The rows of Y fall into 4 groups, and each row is roughly a mix of its group's hidden directions.
Y (136 x 10):
[[-14   0  -6 -55 -17  -3  15  21 -15  30]
 [-32  -5 -17  27 -15 -17  26  19 -24 -36]
 [ -4  17  -2 -11  38 -15  40 -33  -2 -23]
 [ 16 -53  -8  10  -8 -15 -22  22  16  26]
 [ 18 -28   5  60 -16 -17 -10   2  -8  -2]
 [ 13  46  11  26 -33  20  12 -23  -6   9]
 [ 35  26  35  -3   2 -12 -37 -10   3  24]
 [ 15 -43  17 -17  23  -7  24 -28   5 -28]
 [-29 -30  28  40  -8 -22 -10  -9  11  21]
 [  1 -32  16 -26  34 -21 -30 -22  19  10]
 [ 19  -9 -18  -8 -20 -17  29  46 -11 -27]
 [-33 -33  -1  -6 -21  -7 -35 -28  18  21]
 [-19  -1  19  25 -16  -1 -27  -7  52  18]
 [ 11   6   6  18 -23  20  31  51 -21   1]
 [ -2 -14  18  15 -46 -25   9   6 -42  -5]
 [  8  42   9 -22  -8  12  10  12 -18 -47]
 [  5 -11  -1  28 -46  10 -11  40 -19 -13]
 [ 13  -2  19 -55  15   9  23 -17   4 -27]
 [ 28 -45  11 -13  -1  15 -34  16  24  12]
 [ 45  -6   7  48 -13  17  -8  11 -17   5]
 [ 32   0  -8  36  34  18  -4  -8   4 -37]
 [ 18  26  -7  16  22 -29 -19 -11  48   1]
 [-15   5  43 -14  -9  28  14 -33  -8 -30]
 [ 22  -1  40 -17  43  16 -26 -15   5   3]
 [ 15 -19   4 -20  20 -15 -47  37 -15  -4]
 [-38  -5  21 -25   0  36  -8  -4  39   7]
 [  6 -14 -50  17 -31 -13 -13  20 -12 -25]
 [-20  12  -7  14 -42  26 -13  15 -35  23]
 [-15  21 -36   4 -51 -11  20 -14  11   4]
 [ 11  -6  -7  -2  14  25 -57  10 -28 -16]
 [  6  17  19 -25   7  46  -3 -10  39 -18]
 [ 18  -7 -27 -27 -20  -9  23  12 -41 -28]
 [-16  10 -22  25  -6  51   6 -28 -12 -19]
 [ 22  26  18  -9 -28  19   4  17  10 -48]
 [-14  -8   9 -13 -44 -23   2  -1 -10  48]
 [ 12 -20   1 -14   2  -9 -41  40 -32 -15]
 [-23   2   2 -52  -6  22   0   6  39   4]
 [  4 -43 -17 -24  21   6  -5 -36  16  25]
 [  7  55 -24  -6  20  16 -14 -17 -22  -7]
 [-29  42 -19  11 -28 -10  -5  17 -13  31]
 [ -6 -43 -10  -9  28 -19 -25  37 -13  -9]
 [-21  58   8  12  -1  29 -19 -11  -4  10]
 [-22 -29   4   0  45   3  39   4  21  -5]
 [-16  21  -3  32  -4  15   6  34 -22 -41]
 [ 25 -39 -39  25 -15  17  18 -13   3  12]
 [-36 -25  -8  38 -25  -7 -20   0  15 -26]
 [ -3  15 -29  17 -22  37 -34 -22 -20 -14]
 [-24 -36  13  43  20  29  -8  -3  -9  -4]
 [ 14 -25  27  50 -22  -6   2  -4 -29   6]
 [ 35   4 -18  21  38  -5  37   8  -3 -22]
 [ -2  -3  -3   8  10  -6  27 -41 -37 -38]
 [-49  -3   4 -48 -18   0   5  -7  16  -5]
 [-10  -6   6 -45 -35 -15   6 -16 -12  36]
 [-38  -3 -12 -35 -23 -17  14 -13 -37   9]
 [  1   0 -29  -8 -22  11 -58  -9 -18 -13]
 [ 55  31  -4 -17  -5  27   8   5  -3 -17]
 [-13  23 -19  16   6  10  36 -25  42  16]
 [  4  38  31 -26  17  33   1 -14  18  21]
 [-21  -1  19 -12  18  22  -4 -24  47 -29]
 [ 23   8  51  13  29  -5 -10 -19   6  25]
 [-49 -18  16  -4 -11  19 -37  12  -1  21]
 [ -6 -34  10  41  -4  -8 -11  23  32  25]
 [-42  -7 -23   4 -17 -18 -14  20 -17  40]
 [-22 -14 -16  56  18  -3 -29   1  14   2]
 [-15 -35  -7  29 -46   5  -6   9   4  29]
 [-17  10   5  -6  18 -44 -23 -37  20 -19]
 [ -4  -5   7  28  18 -23 -16 -39  26  35]
 [ 39  20 -22 -31  -3   0  20   8 -33 -22]
 [  6  39 -33   9  42 -16  16 -17  -9  -9]
 [  4   6  26  28 -33 -21  35  17 -27   5]
 [  3  23  19   2 -10  49 -37 -17 -13 -11]
 [-17  25   4   4  -6   1 -12  35  36  42]
 [-17 -24 -19  39  30 -20 -12 -13   4  32]
 [-31  26  -3   3   6 -29  25  18  29  33]
 [ 10  -6  18 -27  46   3  17 -29  29 -11]
 [ 36  24  18 -30  -5  34  -6   8  -3  32]
 [ 25 -44  13 -14 -16   2  19  23  -2 -36]
 [ 17 -11  31  24  36  -6 -40   0 -12  18]
 [-17  33  11  -4 -23   6   5  48  24  19]
 [-22  12 -18  13  29 -38  17 -16  16  34]
 [ 10 -33  21  -8  23 -23 -50   0 -13   7]
 [ 20 -21  41  -8  17 -21 -40   5 -20   6]
 [  2   4   3 -17 -26 -52  14  -8  28  26]
 [ -5  14  22  29  -2  24  26 -51   6   7]
 [-20  20 -10  56   2   6 -18  17 -12 -24]
 [  0 -29 -19 -24 -10 -20  27   9 -42 -25]
 [ 23  37 -26 -18  48  -1   7  -1  11  -7]
 [ 35  -6 -30 -18  36  -2 -32   0  15  21]
 [  6 -40   3  15   0  -6  19 -10 -22 -50]
 [-11  22  22 -48  -8 -18  19   8  -8 -34]
 [-32  35  18 -26   1  11  -5 -37   1  25]
 [-31  -6 -42  30 -16  -5  37   6   6   0]
 [-37  30 -11 -42   7  25  -8  -7  20  -1]
 [  7  29  21  13 -48   1  24 -28 -12   4]
 [-27  28  26 -33 -10  -1  42   0   6 -11]
 [ 30  -4  37  -1  15  19   5 -13  46 -13]
 [  4 -47  17   0  13 -23  37   3  22 -17]
 [  9  16 -13  16  13  38 -20 -11  31 -40]
 [-11 -21   7  17  49 -34  18  15  18  -8]
 [  5  -1  19  35  20 -28  26  41  14 -10]
 [ 54  13   8   2 -25  34  -2   8  15  13]
 [-27   7  44  11 -16 -15  -5 -16   8  42]
 [ -1  16 -22 -31  32  23  18  16  38  -7]
 [-10  65 -18   0   1  15 -15   0 -14   9]
 [ 34  20  -9 -25  38  25  13  -3   7 -30]
 [  8  39 -14   9   0  14  21  19 -50   1]
 [  7 -31 -28   2  -4 -22  -3 -34 -43  -6]
 [-15  16  -3  10 -16  34  52 -19  -1 -18]
 [ -1 -15 -18  15  44  -6  -1 -13  16 -47]
 [-33  12 -15 -33 -23  -4 -11  -9  39 -24]
 [-32   7  26 -10 -40   9 -14  14  13  36]
 [-19 -46  16   8 -46 -13   0   8  -5  16]
 [-48  28  23   5   6 -21 -32   6  -5 -14]
 [ 14  17  28 -52 -14   6  31   3   8 -15]
 [ 32 -23 -10  -1  -9   5 -20  54  19   5]
 [-13  14  22 -45 -30  30 -19   8 -11  13]
 [-35  14  32  -8 -43  -2 -29  14   4  -1]
 [-31  -4  -6 -20 -61   3 -10  11   5   8]
 [ 10 -33 -24  25 -12  -3 -12 -32  34 -24]
 [-27   3 -51  36 -24   8   7  -8   0  -2]
 [-36 -17  -1  -2  18 -52  -4 -25   8   6]
 [-38 -11 -27   7 -40 -30 -20   7  12  -1]
 [-31  35   0  14   0 -32  10  12 -31 -27]
 [ 23 -29  13  -7 -17 -32  26  16 -35  19]
 [ 11  41  -7 -43 -13   8  -2 -27 -27  -8]
 [ 51  37 -17 -12   7   3   6  16 -19  16]
 [-12  13  22  10  -4  -4  50  26  14 -33]
 [-15   7 -16  -8 -34  32  35 -10 -16 -32]
 [-46 -10   2  38 -11 -23   3  30  -9 -12]
 [ 28  -8  17 -12 -23  40 -28  -3  32  15]
 [  9  25  13  19 -16 -35  33  11  20  32]
 [-31 -32 -18   8  40  17  17 -20  21  -6]
 [-28  10   4  11  11 -22 -18   6  19  55]
 [-32 -37   3  23 -23 -34  -8   9  -2  24]
 [ 35   6 -29   5 -20  28  31   6 -30  11]
 [ 14 -29 -20  -4  36 -15  19 -21   0  40]]
Each list below has one row that fits no group; the rest each fit one group, if only roughly. Name that row.
- J596: [ 13  12  27 -23  24  29  35  27   3 -20]
- J512: [-15  14 -30   3  -4 -38 -13  17 -30  35]
- J410: [ -4 -33 -20  28 -32 -36   7 -16   6  20]
- J453: [ 10  -1 -40  32   6  -5 -11  27 -38  18]
- J183: [ -8  -2   1 -38 -35 -10   0  39  15  28]
- J249: [ 10  -8   3   1  18 -43 -23  41   5  29]
- J486: [ 11  25 -17  15 -53 -31   8  11  -6  12]
- J591: [-36  16 -14  19   8 -31   6 -35  -9  30]
- J775: [-12 -14   6 -35  31   2 -26 -25   4  39]
- J188: [ 11  45 -14  26 -20  11 -11 -26 -11 -29]
- J675: [  6  22  12  27  54 -23 -21  -1   6   2]
- J682: [-17  13 -16   0  -4   9 -59  15  -4  29]
- J418: [-12  36  -1  -1  25  16 -24  -7  -6 -49]
- J117: [-11 -26 -18  44 -20 -18  -7 -17 -36   4]
- J517: [ 19 -22  10 -19  31 -40  27  13 -12  24]
	J682
- J113: [  2 -25  18   4  -5  -4  12  35 -48 -26]
- J852: [ -6  21 -17 -29 -17  27 -22  12  46   8]
- J29: [-39  -5 -35  18  -6 -38 -17   5 -24   1]
- J574: [-14 -34  -9 -17  34 -18 -10 -33  22 -24]
- J353: [ -5   5   6  55  13  -1  28  -2  -5 -37]
- J812: [-30  20  19 -35  -6 -47  -1 -13 -12   3]
- J778: [  3 -10  -2   9   3 -40  -5  57  -5  16]
- J459: [  4 -11  12  46  -3  -7 -18  14   3  50]
- J198: [-11 -39 -26 -19   0  -7 -35  21 -22 -24]
- J255: [-19  -5   3  36  13  37  -3 -21 -12 -39]
- J752: [ 13 -11  32  44  23  34  -8 -17  10   4]
- J828: [ -3  32  10 -40 -17 -24  40  -4  12  11]
	J828
- J787: [  2 -44  36  36  -5  10 -10   1  23  -8]
- J967: [-18  14 -28  14  25  33  38   4  26  -5]
- J373: [ 17 -42  -4  -3  22 -23 -20  25  35  -1]
- J507: [  2 -41  37  15  16 -40   3  -6  -3  14]
- J395: [ -8  26 -14  45 -16  37  11  -6 -23 -12]
- J580: [ 13  23  18  -4 -44  21   3  38 -17  17]
- J627: [-16 -14  36  23  -6  37 -17 -12  34  11]
- J603: [ -4  -3 -23 -50 -11 -33   8   9  30   0]
- J708: [ 14  10   3 -14 -34  20 -41 -20 -32 -17]
- J288: [-14  30 -14 -12 -20  13 -27 -26 -44   8]
	J373
- J800: [ 11   8   3 -32 -49 -30  22  -2 -19  -8]
- J107: [  5 -31  32 -29 -17 -43 -14  10 -13  -2]
- J658: [  0  44 -27  25 -21  41   4  -6   1  -4]
- J89: [ -2  10  18 -16 -37  15 -19  11  41  32]
- J303: [ 26 -20  39 -20  40 -19   5 -18  -3   7]
- J137: [ -3  -8 -21  20 -34 -13 -21  40  -1  33]
- J263: [ 17 -16  21 -16 -48   9  16  24 -23  19]
- J771: [  0  19  22 -27   1  23  54   1  11 -17]
- J625: [ 11  -2  -5 -25 -43  27  29  20 -23  17]
- J996: [ 23   0   5  38 -26  13  14  31 -14  34]
- J516: [  0 -38  12 -26 -33  16 -37  -8 -10  17]
	J303
- J805: [ 12  40 -34  27  -8  16 -18  33  -2   5]
- J565: [  3   0  10  56   2  30 -17  10 -16  24]
- J530: [-15   0  21  30   0   0 -34  11  36 -36]
- J520: [  6 -20  32 -20  27  18   3 -44  11 -19]
- J357: [ 12  -5  -9  29 -31  27  35 -21 -30  -6]
- J393: [ -7 -17  -8 -14  33 -58  13   1   9   9]
- J144: [ 49   4 -22 -30  -3   6   5  26  21 -20]
- J26: [  4  25 -37  43  -2   0 -22   3 -32  -1]
- J401: [ 33   1  21 -28 -16  -5 -37  16 -32 -16]
- J174: [ -3 -20 -16 -39  11 -21  11 -49   3 -14]
- J281: [  3 -24 -10  51   6 -13  -4  -9 -29 -32]
- J409: [ 12   0 -40  21  30 -24   9 -22 -33 -11]
	J357
- J606: [  2 -27  11 -37 -24  38   4  23  25   4]
- J432: [ 18  -9   1  -1  16  14 -30 -14  22  54]
- J85: [  0  10  14  -8  52  11 -40  -4  10  22]
- J858: [ -3   5  -3 -21 -38   5 -28  44   0  28]
- J448: [ -4  11 -10  59  11  10 -18 -23 -20 -13]
- J192: [ -5  -6  26  36 -35  18   7 -27 -25  21]
- J80: [ 36 -15  -5  24 -14  39   6  33  16 -15]
- J397: [  0  33 -26 -27 -10 -32  15   3 -37  11]
- J750: [-10  12  11 -59  -4 -13  15  -5  33   1]
- J510: [ 22  -2 -29  20  41  11 -18  26  22  19]
- J990: [-41   2 -18  14 -22 -47 -14 -12 -11  -5]
- J348: [-12  11  22  -2 -21  11 -26  14 -12  55]
- J403: [-25  -1 -11 -21 -38 -52   4  -1 -10   3]
- J673: [  6  -3  12  20 -24   2 -13  33 -51 -18]
	J192
- J250: [ 10  38   3 -16  42   4 -28 -25  -8  19]
- J334: [ 36 -26  -3  26   1   8  39  30  13   3]
- J774: [ -3  62  -3 -17  27  -7 -15   5  -8  13]
- J219: [ 22  -1 -18  34  30  41 -24  11  12   3]
- J145: [  2  27 -15  43  17 -32  21   2 -15 -25]
- J362: [ 35  19   2 -30   8  23   4   9 -19  43]
- J110: [-15  -1  34 -45 -12  19 -11 -27  11  23]
- J251: [ 12 -39   5 -36 -30  12  21   8   4  30]
- J457: [  5  35 -14  38   2  27 -29 -12 -28  -1]
- J504: [ 19  22  15  33   5  37 -19  12 -20  31]
- J535: [ -5 -11  28 -35   3  24   1   9  49  12]
- J19: [ -4 -17  14 -46 -23   4 -19  17  15  36]
	J774
- J740: [ 13 -14  58   8  -4  -1  -4 -22 -33  -3]
- J802: [ -1 -26 -10 -11 -56  15   4   6 -12  30]
- J652: [ 11 -18 -18  24  33  33 -17  12  31 -22]
- J834: [ -6 -18 -17  25 -26  23  26  26 -17 -36]
- J121: [  8  30  16  13  19  39 -45  11   5  -1]
- J792: [  4   1  -5 -17  -8  51 -13  16  44  -4]
- J133: [ 17  11  23  40  16 -29  -3  16   4  38]
- J79: [-55 -14   7  32  23   8  -3 -16 -13   6]
- J994: [-30  31 -36   1  -3 -32 -21   5  -3  27]
- J455: [ 27  47  10   8   6 -18 -15  -5  21  36]
- J138: [-28  -1  11  18  13 -59  10  14  11   3]
- J340: [ 25 -12  35   9  30 -40 -21   4  16   8]
- J979: [-30 -16  -4  -2  -7  13  50 -34  15 -12]
- J538: [ -3  -5  -1 -43 -53   7  10   1   4 -23]
	J340
- J139: [-35 -10 -32 -25 -12 -37   9  -7 -10 -26]
- J140: [ -4  22 -43  21  -6 -21 -28  10 -15  32]
- J963: [ 50   3 -20  -5  21  33   8  29  -7  -6]
- J475: [ 49  28   9  -9   8   2  16 -13 -17 -36]
- J13: [-52  15  10 -23   3 -13 -24  -1 -25  20]
- J425: [ 27  -9 -12   7 -22 -38  35  24 -26  -6]
- J456: [ -2   8   6  43   7   9  27   0 -10 -50]
- J282: [ 33 -31 -21  29  11   0 -11  -9 -29 -31]
- J404: [ -5  30   3  26  26  -5   5  13  -3 -54]
- J803: [ 12 -35  -3  -1  18  48   2   7   9 -35]
- J563: [ 28  33  20 -25  15   4  29  28  23   8]
- J149: [  3   4 -16   2   3 -49  -6  18  34  35]
- J467: [-36   4  30   9 -11  -1 -25 -19  44   8]
- J284: [53 30 10  5 34 -5  4  4 18  2]
- J950: [-33  26  14  32 -14  11 -28  30 -19   7]
	J425
